In the rows, 128 means zero.
Which row each row swaps with, under one turn or mirror:
Z_934: [123 133 154 162  70 127 125 127 128 151 129 119 122 127 115 140 145]
Z_59: [119 133 151 161  79 125 131 130 138 144 148  99 136 132 107 130 158]
Z_422: [116 121 126 137 114 117 141 147  89 123 146 130 136 139  89 112 131]
Z_156: [110 112 141 119  92 145 118 145 121 129 142 123 137 136 120 105 158]
Z_479: [119 109 120 144 110 123 139 153  82 128 145 124 143 137  89 116 133]
Z_11: [124 114 120 142 112 121 143 149  85 118 135 135 133 131  88 114 132]
Z_459: [103 119 107 142 110 156 127 138 121 130 155 122 143 118 111 133 160]
Z_632: [156 121 131 154 117 140 137 140  88 106 141  99  97 124 138 146 150]
Z_147: [115 121 108 138 107 143 129 130 127 117 153 135 144 105 110 128 156]
Z_193: [121 103 152 155 146 125 143 133  85 128 139 124 115 129 104 133 137]
Z_507: [127 120 153 134 107 112 146 128  87 133 159 105 126 145 134 119 168]
Z_568: [120 103 157 156 145 132 145 142  84 124 142 119 121 135 108 125 138]
Z_541: [133 116 158 134 109 112 143 125  83 130 154 112 115 123 151 142 151]
Z_845: [146 117 122 156 118 130 146 147  86 106 147  99 100 109 136 137 153]
Z_964: [142 127 129 156  80 131 124 133 130 135 107 105 107 125 112 119 122]
Z_610: [101 109 138 168 100 154 130 134 132 127 123 131 124 117 110 124 169]
Z_880: [100 117 125 165 106 157 134 133 131 120 126 128 111 109 109 125 165]
Z_825: [104 102 135 166 101 149 127 129 129 127 123 135 116 110 107 136 168]
Z_410: [138 109 125 156 105 138 141 139  89 110 159  99 116 123 158 140 137]
Z_97: [144 130 140 161  91 120 126 129 130 132 110 104  97 128 104 123 129]
Z_981: [100 117 141 162  96 151 124 143 130 122 129 136 113 110 111 127 173]
Z_154: [150 110 124 150 107 134 135 129  85 106 151  95 113 115 148 141 141]
Z_417: [106 123 142 166 108 127 134 123  92 119 177 118 136 125 127 109 134]
Z_105: [155 119 128 150 117 127 147 135  90 108 150  96 104 110 147 128 148]
Z_702: [122 137 145 169  79 124 129 130 141 142 144 111 123 139 128 145 150]
Z_939: [118 110 152 124  92 152 111 144 123 134 140 119 132 145 109 114 149]
Z_959: [124 116 123 138 113 125 128 152  81 140 142 125 134 135  86 119 129]
Z_141: [121 107 148 151 140 134 147 148  83 121 137 116 109 137  96 126 135]
Z_509: [143 111 127 158 111 129 131 128  90 113 147  91 100 112 142 143 157]
Z_926: [145 122 127 159  76 133 126 137 131 140 112 116 111 119 116 115 122]
Z_847: [112 118 105 138 111 149 137 131 129 127 151 128 148 117 111 125 155]
Z_876: [155 116 124 157 121 131 136 127  89 111 150  85 113 121 136 131 152]
Z_349: [150 133 132 163  80 139 125 144 129 141 114  99 105 125 105 124 137]
Z_521: [113 115 105 142 117 156 131 137 122 134 144 123 142 106 109 135 151]
Z_74: [126 130 151 157  65 121 126 125 130 137 137 109 124 123 107 148 141]
Z_229: [111 137 151 166  78 120 118 124 132 143 148 110 128 123 106 136 149]
Z_483: [118 120 156 155 143 131 144 142  85 130 146 123 113 135 107 128 135]
Z_237: [146 136 124 161  98 136 132 143 134 134 108 109  99 128 102 123 137]
Z_292: [138 126 134 153  80 134 129 142 134 133 115 113 111 140 119 119 117]
Z_650: [129 120 144 130 105 109 138 115  82 139 150 106 115 129 149 134 149]
Z_317: [144 125 127 160  85 126 124 137 132 127 111  92 109 125 105 109 143]
Z_622: [159 107 127 152 110 137 137 133  86 113 152 106 116 115 144 140 136]
Z_919: [131 118 152 140 103 101 140 141  91 131 151 108 113 149 149 132 154]
Z_960: [128 119 155 123 111 111 128 127  82 132 153 112 120 136 138 132 162]
Z_200: [135 137 129 166  91 127 128 145 128 129 108 105  93 115 118 119 131]
Z_556: [112 129 143 166 109 136 132 128  93 124 176 115 148 133 111 118 128]

Swapped with Z_141: Z_880
Swapped with Z_632: Z_200
Swapped with Z_556: Z_156
Swapped with Z_417: Z_939

Which row each row swaps with, under one turn or mirror:
Z_760: [ 93 165 148 139 134 111 101 147 114 151 128  92  99 125 174 125 138 146
  83 130 143]
Z_771: [108 132 109 135 152 120 109 120 100 142 112  98  86 120 146 110 119 152
 108 123 125]
Z_704: [ 97 202 127 146 147 113 120 156 110 158 139  94 120 110 154  88 111 154
 139 130 133]
Z_58: [100 198 121 143 153 118 119 153 107 156 133  92 111 102 158  83 116 155
 138 135 132]
Z_383: [ 90 173  95 132 158  88 117 157 140 134 136 103 108  97 165  96 112 155
 129 124 121]
Z_915: [ 96 132 130 123 167 132 110 127 125 139 113 100 101  98 172 119 116 167
  96 121 119]
Z_94: [ 79 169 137 120 155 125  99 146 140 136 119 109 121 108 162  99  73 160
 111 119  96]
Z_653: [105 177 143 129 142 120  93 150 113 159 111  92 103 121 163 134 129 146
  81 136 142]
Z_994: [105 155 120 141 141 110  88 140 153 143 127 118 104 132 146 108 114 108
 132 137 111]
Z_85: [105 174 161 121 148  88 132 136 111 151 125  93 140 134 169 107 107 155
 116 127 115]
Z_175: [101 154  95 124 162  84 124 144 149 133 120 115 124 104 158 107 117 146
 144 122 138]
Z_914: [102 171 129 134 147 114  90 162 140 145 134 104 116 135 143 105 113 105
 136 151 119]
Z_403: [100 185 130 138 158 116 140 140 109 153 120  92 133 134 148 114 110 163
 142 126 155]
Z_114: [106 127 111 124 153 124 104 112 109 138 111 102  93 118 155 122 109 158
 104 115 132]
Z_917: [110 153 126 139 153 138 112 129  86 146 104  90 102 132 132 109 124 140
 133 130 128]
Z_508: [104 153 116 139 144 110  96 149 146 146 138 108 111 129 146 106 117  99
 133 142 123]
Z_477: [ 86 148 125 131 153 116 129 129 143 123 113  94 111 141 174 138 109 161
 121 132 149]
Z_588: [ 98 182 164 118 143 128  94 160 116 144 130 115 128 121 162 106  91 149
 112 127 100]
Z_597: [114 178 166 118 151 132 111 163 105 155 131 111 120 124 177 117 104 133
 119 122 117]
Z_8: [108 159 112 118 170 137 101 119 140 147  83 113 130 125 143 113 114 153
 105 123 146]
Z_712: [ 80 159 140 139 137 101 114 139 137 126 123  89 108 135 178 146 119 160
 103 136 136]
Z_774: [100 151 104 123 167 135  97 116 148 124  92 108 129 117 145 100 101 151
 119 129 126]
Z_307: [106 126 105 122 168 112 128 126 147 125 119 109 136 117 147 124 116 144
 131 119 135]
Z_506: [ 91 161 131 116 160 118 120 144 133 133 115 108 112  85 190 109 125 162
 105 108 123]
Z_497: [ 85 178 122 112 168 100 128 150 131 144 103 100 122 117 173 118  94 167
 109 106 130]
Z_343: [ 90 176 144 118 160 106 131 165 130 128 119 104 146 101 178 105 121 151
 131 116 130]
Z_34: [ 94 164 116 129 142  93 107 127 130 125  92 121 134 135 136 115 105 169
 114 114 144]
Z_663: [ 99 175 115 133 153 128 112 125 156 147 107 127 109 105 182 113 110 129
 121 116 113]
Z_125: [ 95 170  96 134 152  89 116 149 125 145 140  97 100  97 164  89 111 156
 131 131 126]
Z_285: [105 178 136 135 159 161 107 136 109 137  95 102 109 112 153  90 115 138
 133 130 114]
Z_511: [109 144 123 141 150 126 108 125  86 141 109  88 100 127 129 102 115 145
 124 128 130]
Z_657: [ 96 190 117 142 152 101 116 152 106 150 136  89 108 101 153  79 113 151
 134 134 126]
Z_805: [ 94 161 148 136 134  97  96 144 122 149 134  96 103 129 172 141 128 151
  87 135 135]
Z_463: [113 137 137 127 161 146 116 120 131 134 111 111 153 115 146 115 124 142
 116 120 126]
Z_489: [ 97 167 152 139 133 100  99 145 125 148 129  95  97 130 177 127 128 159
  87 136 140]
Z_127: [112 162 137 138 146 120  98 117 128 117 101 107 140 124 148  86 130 133
 123 148  99]
Z_197: [104 170 113 130 150 114  91 163 146 146 129  99 116 128 141 112 107 106
 136 149 125]
Z_466: [109 175 134 137 136 110  92 139 123 120 109 123 147 146 126 119 123 150
 119 133 140]
Z_736: [104 176 154 136 138 116  92 142 114 157 124  96 110 131 156 130 132 144
  85 136 143]
Z_77: [ 86 180 126 104 184 114 119 170 142 142 109  95 122 121 171 102  92 156
 125 124 129]
Z_333: [101 162 117 135 137 113  95 118 161 146 119 124 110 113 168 116 109 112
 126 120 111]
Z_205: [ 92 181 151 115 152  99 130 163 128 131 115 106 142 103 177  97 122 144
 130 118 127]
Z_367: [119 175 128 145 144 129  98 147 128 120 121 115 146 137 138 116 138 143
 127 146 144]
Z_729: [114 171 156 122 146  86 135 139 107 148 120  90 144 135 165 110 112 150
 119 117 113]
Z_436: [109 152 132 143 147 147 107 129  89 138 103  96 105 134 135 101 120 143
 131 128 128]
Z_770: [115 165 138 134 146 121  98 121 131 119 107  97 145 116 151  82 127 138
 119 146 102]
Z_245: [111 136 142 129 154 142 120 117 130 134 108 108 152 119 137 115 126 143
 110 126 120]
Z_129: [104 160 124 137 139 104  80 144 152 142 136 114 108 124 150 114 115 107
 128 142 114]

Swapped with Z_114: Z_383
Swapped with Z_771: Z_125
Swapped with Z_760: Z_508
Swapped with Z_466: Z_588
Swapped with Z_712: Z_333
Swapped with Z_497: Z_774

Which row each row swaps with, under one turn or mirror:
Z_421: [146 107 131 111 153 148 105 138 115 145 144 137 112 140 115 118 140 117
 136 161]
Z_649: [125 142 131  91 138 127 127 135 118  91 161 125 130 125 107 123 122 103
 105 131]
Z_710: [112 154 126 100 134 131 105 135 127 165 149 121 140 115 125 116 131  89
 110 139]
Z_599: [141 118 135 122 158 135 148 118 143 139 161 132 102 120 128 147 135 111
 120 120]
Z_540: [ 96 125 124 119 124 135 123 121 104 115 143 156 126 135 116  99 132 117
 143 147]
Z_204: [ 95 130 136 136 135 142 118 106 122 132 144 153 105 127 136 121 125 105
 156 139]
Z_894: [136 124 124 121 123 127 116 136 112 142 169 134 120 139  77 131 134 136
 140 123]
Z_749: [113 115 131 128 156 161 124 117 109 136 148 163 110 118 128 131 127 116
 125 162]
Z_740: [128 143 127  88 133 133 126 140 136  97 146 160 134 118 121 127 123 113
 112 131]
Z_92: [115 154 133 115 119 153 131 144 116 122 152 151 144 121 108 112 148 141
 147 128]
Z_203: [121 146 121 120 136 123 121 140  93 140 141 153 133 124 111 107  96 101
 143 152]
Z_14: [120 143 132 140 139 126 119 132 130  91 142 157 144 119 112 123 121 109
  96 136]
Z_643: [148 151 135 144 132 131 119 141 111 142 169 121 118 105 116 131 128  97
  86 130]
Z_330: [104 126 147 133 135 131 107 101 146 128 152 119 124 141 111 114 127 124
 112 125]
Z_758: [124 143 130  82 138 131 124 131 114 141 143 100 110 117 112 120 119 103
 115 134]
Z_700: [118 144 135  96 142 141 122 146 130 177 137 130 131 117 113 124 119  94
 111 130]
Z_209: [123 144 132 136 134 139 118 141 143 153 162 175 113 127 117 128 129 116
 161 133]
Z_675: [111 148 136 143 144 156 152 112 118 119 139 124 125 120 133 133 104 104
 116 135]
Z_958: [118 124 138 120 141 129 154 120  99 118 153 114  98 120  97 123 129 100
 123 134]
Z_814: [132 180 134 133 130 141 104 148 131 122 154 121 123 106 131 122 130  84
 122 136]
Z_132: [142 130 154 141 118 133 110 131 126  97 156 142 119 122 129 143 137  93
 132 127]
Z_69: [140 164 117 148 133 129 123 145 108 119 151 167 144 116 121 132 117  89
 128 132]
Z_986: [124 159 158 126 114 128 123 144 141 152 142 129 155  97 119 130 127 112
 123 120]
Z_853: [131 129 114 154 120 136 122 135 129 129 148 139 162 115 102 115 152  95
 124 137]
Z_913: [160 129 109 118 158 145 137 146 135 134 153 128 130 106 132 150 128 116
 123 135]
Z_159: [130 132 130 155 133 127 123  88 127 131 150 116 131 126 120 126 122 121
 151 137]
Z_73: [115 156 140 138 132 138 137 136 116 135 146 132 141  80 134 120 106 103
 132 149]
Z_13: [142 117 137 131 151 143 132 146 102 159 126 136 138 114 130 116 142  96
 144 137]
Z_288: [118 129 123  87 136 132 116 131 129 102 140 118 119 124 128 124 125 135
 135 136]
Z_143: [124 126 144 161 141 130 107 143 134 109 149 133 123 124 114 121 134 114
 163 130]
Z_616: [142 153 114 103 121 127 108 145 135 136 162 135 152 129  90 125 134 113
 135 133]
Z_576: [128 132 127 126 138 152 124 147 147 134 149 113 127 101 154 137 139 108
 117 141]
Z_631: [135 151 126 134 134 134 120 149 135 158 145 177 108 114 111 130 134 122
 119 119]
Z_724: [111 114 121 114 139 138 107 122 102 138 141 153 125 130  95 103 111 106
 124 157]
Z_705: [126 126 137 134 135 135 111 136 130 175 146 104 114 116 119 124 121  93
 146 139]
Z_815: [ 98 143 128 142 116 137 130 133 117 144 128 121 105 105 128 105 153 112
 130 129]
Z_701: [159 133 139 115 153 118 125 118 116 151 151 113 139 122  97 128 116 106
 113 144]
Z_745: [ 91 162 148 139 116 131 122 137 125 130 147 144 124 101 135 118 127 114
 108 125]
Z_252: [132 143 146 113 135 129 143 132 157 122 153 148 138 118 104 138 142  90
 112 115]
Z_49: [134 138 111 143 135 119 117 124 115 149 167 124 121 142  96 129 149 132
 140 119]
Z_992: [120 119 143 150 137 145 118 139 105 137 156  99 119 128  91 120 129 115
 146 139]
Z_19: [141 145 119 145 142 139 140 151 124 152 147 172 125 112 134 126 140  95
 124 131]
Z_668: [141 108 119 124 163 143 149 126 115 129 147 141  94 121 125 137 125 115
 129 136]
Z_144: [127 165 125 131 108 124 113 142 130 134 162 118 146 122  88 121 119 127
 139 123]
Z_389: [125 137 119 110 145 133 130 128 119 177 141 110 102 124 117 125 129 114
 147 134]
Z_882: [157 131 121 117 140 131 126 128 151 138 168 125 131 131  94 146 140 124
 129 116]
Z_530: [117 117 141 149 148 140 128 118 122 128 148 144  86 104 133 133 131 109
 113 144]
Z_20: [135 151 133 129 142 125 117 148 112 112 130 179 132 128 122 128 128 125
 113 129]
Z_360: [128 161 152 105 141 138 114 134 143 136 165 120 103 131  99 125 139 130
 125 129]
Z_311: [122 109 132 177 145 134 116 129 112 127 159 135 133 127 110 123 131  96
 126 139]
Z_686: [132 125 114 135 125 125 125 132 116  99 146 105 138 126 125 126 128 140
 126 135]
Z_766: [140 165 127 104 132 138 134 142 125 142 137 154 137 122 116 124 126 147
 112 139]

Swapped with Z_144: Z_705
Swapped with Z_209: Z_203
Swapped with Z_710: Z_49
Swapped with Z_360: Z_701
Swapped with Z_643: Z_330
Swapped with Z_540: Z_19

